126, 87
84, 147
105, 94
208, 73
96, 132
133, 134
85, 135
|
126, 87
105, 94
96, 132
85, 135

108, 117, 131, 187, 107, 120, 154, 210, 88
130, 125, 133, 110, 118, 107, 144, 168, 52
104, 130, 128, 116, 140, 129, 150, 175, 147
157, 135, 129, 101, 119, 117, 145, 92, 169
105, 98, 142, 124, 167, 113, 55, 86, 104
163, 137, 119, 93, 85, 150, 117, 189, 164
|
108, 117, 131, 187, 107, 120, 154, 210, 88
104, 130, 128, 116, 140, 129, 150, 175, 147
105, 98, 142, 124, 167, 113, 55, 86, 104

150, 74, 141, 63, 118, 145, 157, 75
154, 118, 123, 118, 111, 202, 152, 109
152, 127, 134, 77, 168, 60, 191, 143
173, 171, 90, 172, 201, 133, 136, 143
131, 151, 132, 150, 163, 73, 128, 154
111, 74, 109, 48, 62, 119, 188, 144
132, 140, 117, 141, 92, 134, 133, 152
116, 90, 133, 69, 77, 92, 169, 143
159, 143, 101, 176, 138, 120, 97, 137
113, 145, 139, 83, 94, 104, 163, 138
|
150, 74, 141, 63, 118, 145, 157, 75
152, 127, 134, 77, 168, 60, 191, 143
131, 151, 132, 150, 163, 73, 128, 154
132, 140, 117, 141, 92, 134, 133, 152
159, 143, 101, 176, 138, 120, 97, 137

109, 143, 182, 88, 121
129, 136, 171, 98, 126
166, 123, 87, 105, 135
148, 120, 145, 120, 212
95, 125, 176, 188, 110
|
109, 143, 182, 88, 121
166, 123, 87, 105, 135
95, 125, 176, 188, 110

111, 148, 170, 144, 136, 111, 82, 173, 155, 152, 106, 50
148, 152, 92, 83, 124, 134, 125, 126, 108, 108, 88, 143
117, 135, 96, 147, 121, 111, 95, 97, 160, 191, 216, 55
105, 122, 144, 131, 151, 126, 101, 103, 90, 58, 186, 111
116, 125, 115, 133, 89, 118, 188, 144, 111, 221, 156, 162
|
111, 148, 170, 144, 136, 111, 82, 173, 155, 152, 106, 50
117, 135, 96, 147, 121, 111, 95, 97, 160, 191, 216, 55
116, 125, 115, 133, 89, 118, 188, 144, 111, 221, 156, 162

75, 154, 93, 169, 116, 209, 136
139, 92, 172, 89, 169, 95, 179
139, 130, 135, 137, 121, 108, 107
135, 113, 151, 98, 162, 93, 173
138, 124, 166, 159, 193, 184, 179
126, 147, 88, 129, 69, 112, 85
152, 92, 151, 118, 164, 110, 144
96, 153, 139, 148, 148, 151, 179
139, 110, 145, 93, 124, 77, 140
139, 160, 133, 115, 89, 90, 102
143, 128, 115, 94, 90, 76, 131
|
75, 154, 93, 169, 116, 209, 136
139, 130, 135, 137, 121, 108, 107
138, 124, 166, 159, 193, 184, 179
152, 92, 151, 118, 164, 110, 144
139, 110, 145, 93, 124, 77, 140
143, 128, 115, 94, 90, 76, 131

109, 174, 223, 202, 77, 236, 86, 151
195, 163, 45, 162, 200, 104, 88, 168
61, 175, 74, 86, 139, 128, 112, 129
158, 95, 44, 70, 173, 48, 155, 113
|
109, 174, 223, 202, 77, 236, 86, 151
61, 175, 74, 86, 139, 128, 112, 129

129, 123, 131, 127
129, 123, 131, 128
129, 123, 131, 128
125, 145, 132, 95
129, 122, 131, 127
207, 154, 97, 143
129, 122, 131, 128
|
129, 123, 131, 127
129, 123, 131, 128
129, 122, 131, 127
129, 122, 131, 128

63, 222, 187, 57, 35, 113, 20, 115, 102
191, 154, 54, 65, 190, 207, 49, 168, 175
87, 60, 100, 135, 89, 111, 130, 84, 135
224, 172, 153, 122, 122, 179, 145, 111, 116
|
63, 222, 187, 57, 35, 113, 20, 115, 102
87, 60, 100, 135, 89, 111, 130, 84, 135
---
94, 231, 139, 117, 150, 91, 173, 220, 208, 160, 50, 132, 186, 214
112, 180, 125, 101, 153, 136, 165, 207, 156, 120, 131, 137, 155, 219
57, 152, 98, 85, 128, 126, 131, 198, 116, 105, 100, 131, 111, 189
163, 79, 161, 207, 130, 174, 105, 65, 101, 175, 180, 172, 110, 37
163, 158, 181, 215, 130, 102, 129, 81, 189, 218, 74, 148, 169, 50
|
214, 219, 189, 37, 50
186, 155, 111, 110, 169
132, 137, 131, 172, 148
50, 131, 100, 180, 74
160, 120, 105, 175, 218
208, 156, 116, 101, 189
220, 207, 198, 65, 81
173, 165, 131, 105, 129
91, 136, 126, 174, 102
150, 153, 128, 130, 130
117, 101, 85, 207, 215
139, 125, 98, 161, 181
231, 180, 152, 79, 158
94, 112, 57, 163, 163

162, 228, 112
200, 176, 47
214, 190, 67
145, 134, 50
96, 167, 138
73, 214, 45
97, 193, 152
151, 189, 165
116, 196, 204
133, 131, 127
67, 185, 152
177, 230, 213
|
112, 47, 67, 50, 138, 45, 152, 165, 204, 127, 152, 213
228, 176, 190, 134, 167, 214, 193, 189, 196, 131, 185, 230
162, 200, 214, 145, 96, 73, 97, 151, 116, 133, 67, 177

192, 130, 128, 110
95, 165, 74, 148
154, 174, 162, 164
99, 191, 113, 124
102, 182, 72, 136
180, 166, 129, 114
81, 69, 87, 111
212, 150, 125, 123
|
110, 148, 164, 124, 136, 114, 111, 123
128, 74, 162, 113, 72, 129, 87, 125
130, 165, 174, 191, 182, 166, 69, 150
192, 95, 154, 99, 102, 180, 81, 212

184, 77, 56, 156
213, 97, 168, 116
218, 152, 213, 148
132, 192, 94, 197
156, 69, 46, 140
139, 217, 77, 205
|
156, 116, 148, 197, 140, 205
56, 168, 213, 94, 46, 77
77, 97, 152, 192, 69, 217
184, 213, 218, 132, 156, 139

174, 97, 39, 75, 171, 152
83, 24, 90, 191, 149, 168
|
152, 168
171, 149
75, 191
39, 90
97, 24
174, 83

124, 202, 118, 100, 104, 121
122, 212, 135, 71, 129, 81
123, 121, 127, 138, 209, 127
118, 145, 99, 168, 145, 192
130, 111, 121, 147, 235, 127
137, 169, 113, 117, 130, 121
|
121, 81, 127, 192, 127, 121
104, 129, 209, 145, 235, 130
100, 71, 138, 168, 147, 117
118, 135, 127, 99, 121, 113
202, 212, 121, 145, 111, 169
124, 122, 123, 118, 130, 137
---
164, 208, 212
202, 214, 194
|
208, 212
214, 194

156, 42, 118, 159, 168
211, 89, 150, 161, 156
|
42, 118
89, 150

119, 180, 141, 26, 169
120, 206, 134, 166, 40
|
180, 141
206, 134

93, 125, 171
119, 135, 47
155, 201, 65
|
125, 171
135, 47

40, 42, 155
196, 164, 78
|
42, 155
164, 78

128, 111, 223, 138
90, 177, 197, 58
150, 196, 72, 154
176, 174, 77, 104
181, 184, 75, 115
|
111, 223
177, 197

47, 85, 18, 94, 130
54, 94, 20, 78, 123
111, 235, 76, 115, 70
165, 199, 181, 180, 113
|
85, 18
94, 20

90, 206, 188, 175
80, 154, 149, 159
|
206, 188
154, 149
